In the rows, 128 means zero.
One turn moves every row onto another: examples first, then more rows asked:
sor: [120 129 129 129 161 138 145 161 103 120 136 134 105  84 130 124 125 120
 118 126  84 136]
Zatol: [ 86 116 110 147 113 135 125 166 125 144 124 157 108 121 131 136 148 137
 169 120 128 121]
Bul: [103 160  87 116 130 108 125 107 148 113 146 154 112 102 145 142 108 107
 132 133 107 125]
nos: [102 125 105 142 106 128 118 161 126 143 134 158 116 124 135 121 133 140
 172 112 118 127]
pef: [126 109 131 132 124 133 118 155 140 156 136 152 111 115 103 133 146 134
 169 132 130 144]
punek: [ 88 128 111 130 153 120 158 140 173 120 114 141 133 116 109 112 167  72
 148 135 104 122]
nozu: [ 90 157  87 109 126 117 125 107 151 115 143 150 121 108 135 142 115  90
 132 132 101 121]
Nadi: [108 143 107 113 142 122 113 100 121 121 154 153 106  88 139 136 130 105
 111 142 114 142]
Keme: [ 95 134 122 141 142 130 140 144 127 116 106 130 132 119 124  87 176  79
 142 133 110 112]
ref: [125 134 101 122 147 127 161 159 151 107 136 143 101 112 122 130 109 127
 142 136  69 122]
negu: [117 109 121 132 120 131 123 148 138 161 140 171 112 108 107 137 139 130
 162 130 136 148]
vuker: [143 145 155 138 150 153 127 141 156 122 152 142  97  98 120 136 157 100
 136 121 129 130]
Vudil: [128 172 135 135 134 142 138 148 158 115 129 139 102 123 148 139 148 120
 153 119 116  91]
kipap: [ 79 150  86 109 119 117 123 113 153 118 146 150 113  99 138 151 122 106
 130 130 105 122]
tanal: [119 108 124 131 122 127 118 153 137 159 143 168 116 110 112 120 143 140
 156 128 128 149]
Guro: [128 164 144 135 129 145 137 143 169 118 119 140 109 127 154 141 141 120
 141 117 121  95]
pitum: [120 124 125 104 138 132 145 138 115  88 104 127 136  95 158 140 153 122
 154 115 123 121]
Dile: [109 128 118 141 110 133 119 165 122 147 123 142 114 125 129 133 142 137
 180 117 122 122]
sadoz: [142 105 118 100 142 133 151 130 160  82 128 139 130  99 121 144 148 110
 161 126 121 145]
melaf: [143 141 158 137 149 147 126 141 163 118 151 139 101 112 126 138 153  98
 133 125 134 132]
kip: [102 134 108 104 140 119 102  98 123 121 150 149 123  93 136 132 139 100
 108 136 109 129]
Sibi: [103 101 121 140 124 133 128 158 146 154 136 166 108 110 105 136 148 132
 161 130 136 142]
Tumil: [ 78 127 122 135 153 130 147 140 133 121 108 133 131 109 128 106 183  74
 137 134 105 120]
nutel: [ 91 139 109 115 136 127 121 100 126 132 148 153 108  88 138 143 127  92
 104 129 115 134]
lakoz: [125 127 128 138 148 136 142 162 111 125 133 122 102  83 134 126 122 112
 114 125  81 137]
bot: [143 137 156 142 141 161 123 136 160 118 145 138  99 110 128 137 152  98
 128 116 129 130]
lep: [ 91 127 128 138 143 132 148 142 121 125 100 136 132 115 125  96 178  78
 147 136 107 118]
tipoz: [ 99 127 106 141 104 133 121 154 119 148 130 160 110 124 136 135 138 135
 175 122 125 123]
rikig: [125 122 115 114 139 131 150 139 121  96 100 125 144  94 166 142 149 121
 146 116 124 131]
Leku: [147  99 108 110 139 136 153 129 158  88 124 137 131 106 133 142 150 113
 152 131 117 152]
faf: [101 117 113 130 139 130 164 138 163 122 111 137 134 114 102 109 163  65
 147 135  98 125]
nep: [ 93 148  89 113 122 123 131 100 153 120 144 159 105 110 139 146 116  98
 122 134 104 120]
ruzef: [126 123 137 134 150 133 144 165 110 120 140 134 103  84 129 123 123 113
 112 134  84 137]
tig: [107 131 118 134 147 119 152 144 170 121 113 141 139 115  98  92 159  78
 148 138 115 123]
tasik: [103 121 105 139 110 133 132 155 128 158 121 150 109 128 137 141 148 138
 172 121 130 122]
bese: [102 125 117 133 145 121 160 143 166 125 109 144 136 118 100 103 156  72
 159 136 109 129]
tefi: [132 130 108 127 136 125 157 157 156 118 130 134  98 109 126 129 112 127
 132 144  65 121]
kive: [ 95 131 129 134 147 140 146 139 124 108 104 139 142 110 127  97 170  73
 140 130  98 116]
Zif: [127 167 142 136 134 140 134 148 156 112 128 134 106 131 158 139 145 117
 145 121 124  95]
tuto: [ 87 126 122 132 139 132 158 140 129 128  96 132 136 107 125 107 173  74
 138 131 100 114]
totip: [ 96 143 112 106 142 126 114  97 125 129 147 151 118  90 131 136 136  91
 108 140 109 135]
Netob: [116 105 116 140 121 137 129 150 136 162 138 155 107 114 113 141 150 125
 163 122 140 149]
Nusol: [108 129 123 127 148 128 160 138 169 110 109 150 147 114 106 104 154  74
 147 136 100 121]
Derik: [ 88 135 106 107 132 126 112 105 131 128 154 151 110  83 131 146 140 103
 110 136 113 141]
poz: [ 98 150  87 109 130 108 114 107 155 113 146 149 129 105 135 140 113  97
 132 127 107 118]
bekel: [126 122 123 106 137 130 144 144 112  93 112 123 146  96 161 142 155 119
 147 121 120 130]
rugu: [127 134 111 130 134 122 159 164 149 108 136 141 102 113 130 128 107 123
 137 140  69 116]
tezef: [145 105 111 100 136 128 151 137 160  87 131 136 138 105 131 146 145 111
 158 132 114 146]

tipoz moves to lep
bot moves to Leku
Now these:
nutel moves to Netob
kip moves to tanal
pitum moves to sor
rugu moves to Zif
punek moves to kipap
Nadi moves to pef

One turn moves every row onto another: examples first, then more rows asked:
nuvim: [118 136 133 118 131 159 133 136 165  85 136 143 141 126 172 127 124 126
  90 144 138 128 125 131 131 147 147 143 113 145 111 106 129  86 131 138]
boku: [145 119 134 129 140 132 144 121 101 139 100 132 148 134 116 118 127 124
 112 111  96 116 115 118 117 133 147 129 117 134 138 132 163 139 127  99]
fezu: [102 113 147 102 120 144 141 132 143 150 164 132 150 121 120 105 158 122
 138 144 113 136 139  92 124 138 140 105 105 134 108 106 123 101 107 147]
Regem: [105 130 116 122 111 139 134 175 159 142 155 124 137 108 125 151 131 132
 118 137 139 130 147 104 115 107 146 128 127 152 132 131 106 122 111 139]
Rel: [115 148 142 123 121 156 131 133 151 108 125 130 144  94 138 133 134 124
 112 114  84 174 120 112 128 156 138 128 123 116 151  99 116 120 118 125]
gol: [104 153 148 126 136 137 127  90 133 129 116 101 152 107 123 145 115 123
 101 175 104 131 111 115 122 131 132 136 124 128 112 139 114 140 141 147]
lin: [113 129 151 112 120 123 150 111 142 117 115  87 140 130 150 126 106 119
 120 158 119 106 135 126 132 151 159 142 128 116 119 130 157 115 147 118]
Beni: [155 124 109 138 124 151 107 133 129 168 119 116 151 121 135 113 142 139
 155 115 114 125 115 145 116 123 130 124 120 108 156 140 118 141 107 148]
basa: [166 115 100 119 133 144 135 114 134 144 143 148 125 130 147 140 145 149
 105 143 130 136  91 115 139 104 139 143 122 152 118 140 141 127 145 120]
pil: [119 149 159 120 123 167 128 138 130  98 144 136 143  90 130 105 146 128
 108 155  93 158 127 112 112 137 162 125 118 108 116 110 119 122 132 129]
fedad: [154 103 110 140 115 150 117 139 120 142 119 145 160 137 154 121 122 135
 116 148 159 118 145 144 143 150 152 130 121 146 124 154 141 127 132 111]
Noruv: [130 142 125 140 119 127 146 124 160 138 147 152 143 153 166 139 135 132
  98 155 126 140 150 122 136 164 119 121 103 110 133 139 105 121 152 141]
Pazev: [119 153 154 122 140 123 121 121 138 112  94 116 137 112 145 158 114 148
 118 160  96 136 108 109 116 126 106 128 134 127 137 114 104 137 129 140]
gom: [113 134 140 118 132 156 129 134 170  86 131 148 144 137 170 134 115 126
  86 143 138 133 129 124 123 143 140 143 108 142 115 120 126  85 133 134]
lal: [129 142 155 142 123 159 108 102 150 152 161 124 122 127 128 131 126 110
 125 154 128 103 118 106 113 127 119 148 129 125 100  97 124 137 112 134]
Nafi: [139 112 103  99 138 144 117 130 140 132 140 159 138 141 161 124 140 122
 137 128 136 168 122 139 142  99 116 161  97 121 127 123 118  97 123 127]
Nefu: [133 140 122 149 125 127 134 127 160 140 154 149 140 163 167 127 134 132
 102 150 122 143 147 119 136 163 114 124 111 104 129 139 107 126 153 135]
teza: [128 112 124 119 137 142  96 172 117 107 125 170 174 115 131 107 127 123
 111 122 137 140 118 127 117 127 128 146 124 159 127 119 125 129 130 128]
sib: [128 127 143 103 131 146 129 107 158 137 121 108 125 168 131 139 138 144
 131 126 140 112 120 114  89 115  97 115 111 130 124 125 105 133 115 144]
bisib: [126 115 136 119 134 128 105 133 116 128 123 111 139 118 124 100 138 111
 151 144 153 103 127 124 120  96 135 174 122 140 120 121 148 111 111 136]
duv: [120 144 133 130 116 133 136 110 161 125 119 119 135 134 141 147 135 126
 120 101  88 151 108 115 141 138 118 146 121 111 171 109 118 121 135 125]
loket: [135 110 148 126 127 124 138 115 155 141 107  95 136 120 146 130 107 124
 130 123 117  95  97 140 122 145 150 152 114 108 154 125 136 127 136 131]
zik: [142 134 100 119 130 157 134 129 128 156 143 131 140 129 148 102 141 131
 141 175 125 152 168 133 137 109 128 115 122 119 110 153 104 118 111 131]
zolo: [ 99 137 123 127 117 133 133 165 161 133 149 114 140 107 126 156 139 135
 122 147 135 148 131 105 100 105 126 130 126 133 128 122  92 121 113 150]
pagot: [140 115 126 114 128 141 104  89 106 135 117 145 148 158 174  97 112 148
 138 153 130 142 102 138 151 137 127 144 115 137 120 120 124 121 124 124]
nen: [111 158 154 125 134 129 105 137 129 139 106 129 154 120 130 109 126 121
 114 160 124 145 154 136  76 170 142 134 114 130 123 139 116 119 111 147]
leni: [129 109 110 136 105 147 131 169 136 154 145 136 150 120 134 138 131 129
 116 141 156 116 152 123 131 136 162 122 126 153 114 146 133 120 126 113]
luzag: [115 141 147 102 134 125 106 139 136 138 116 135 155 129 136  91 130 121
 125 147 120 156 162 143  86 168 132 143 102 129 134 143 108 117 107 141]
tir: [133 116 150 100  95 137 145 133 113 124 115 108 125 138 162  90 137 146
 158 111 136 138 122 131 126 119 161 117 121 119 148 130 133 127 122 120]
fuve: [146 143 170 116 119 150 139 109 132 138 115 138 127 125 117 120 122 127
 126 138 152 108 108 115 101 143 159 147 100 145 129 124 109 135 140 165]
gumo: [127 142 143 113 132 151 129 154 139 111 131 143 146 128 149  99 143 132
 141 119 128 136 135  75  89 166 140 124 138 134 142 155 129 140 108 129]
Mog: [124 141 103 110 131 144 139 125 141 129 140 143 137 129 158 110 127 124
 119 193 144 147 164 134 141 131 142 134 119 135  97 133 109 102 123 124]
Zegus: [124 120 136 102 117 138 151 109 117 113 120  88 138 131 144 105 133 123
 161 128 127 156 113 112 155  93 133 125 114 121 143 130 114 118 129 124]
kibo: [160 110  97 117 136 148 127 113 134 141 140 142 129 125 155 133 143 147
 108 147 135 128  86 117 146 110 132 143 133 150 126 138 143 133 146 115]
madov: [132 133 147 139 135 128 128 115 105 124  83 124 153 132 144 136 106 142
 104 136  92 124 105 122 119 152 127 119 134 123 141 122 137 146 136 112]
Zogit: [137 114 130 112 126 141 104  92 104 127 111 137 155 162 178  97 114 153
 131 150 144 147 112 134 143 138 128 136 109 140 124 118 122 125 127 125]
noba: [125 123 114 132 137 145 106 169 150 123 133 173 168 138 147 127 123 138
  98 129 124 161 116 135 123 147 118 132 125 148 136 129 109 128 143 124]
mopof: [148 113 148 108 123 132 129 130 104 133 142 136 152  99 150  92 145 104
 139 145 151 117 132  85 109 131 152 104 114 127 131 119 140 138 115 128]
Lapak: [ 96 138 150 120 121 114 146 137 133 118 143  97 143 130 141 128 121 114
 124 162 112 135 158 104 127 153 130 125 139 113  99 139 149 131 140 113]
Sug: [116 143 140 127 122 124 131  92 152 143 113  92 120 142 147 138 134 106
 139 117 122 107 115 129 142 124 120 161 121 124 155 126 133 114 120 129]
masi: [126 127 123  93 137 141 110 140 138 131 129 153 146 138 158  99 144 119
 144 124 131 179 145 141 109 139 118 159  97 116 137 129 106 100 109 125]
repif: [142 142 156 113 122 151 115 129 154 127 120 116 129 105 159 112 135 143
 139 130 139 121  99 135 107 164  99 132 139 115 117 120 119 149 130 163]
gigag: [115 138 137 110 127 137 151  90 129 113 128  91 130 114 138 136 134 115
 124 159 110 154  99 110 149  94 127 142 124 121 122 128 115 114 144 130]
Bok: [157 126 107 134 132 157 112 142 121 174 132 119 146 115 144 114 147 137
 150 138 111 132 134 138 122 116 122 113 114 105 140 153 108 137 103 132]
tigak: [127 109 133 120 112 135 140 109 119 145 142 128 131 147 112 106 162 118
 115 101 114 130 120 119 111 111 150 145 110 131 137 126 154 131 119  98]
diger: [ 94 151 142 131 112 131 126 148 121 105 139 125 144 137 139 122 153 142
 119 141 103 139 150 101 119 137 105 104 143 111 103 131 126 145 131 121]
zin: [125 115 147 128 124 165 139 130 129 140 137 138 150 132 140  98 153 135
 145 101 108 152 114 100 113 116 104 124 122 135 114 151 136 118  84 141]
gep: [119 114 136 118 134 135  96 151 103 115 122 131 153 103 127  98 134 111
 138 133 153 114 120 122 124 108 129 171 116 149 112 125 135 114 111 130]

gumo moves to zin
Pazev moves to Sug
basa moves to nuvim
Now these:
diger moves to tigak
Mog moves to fedad
Zegus moves to Lapak
leni moves to teza
pagot moves to Noruv
madov moves to duv
Bok moves to Regem
sib moves to lal
nen moves to Beni

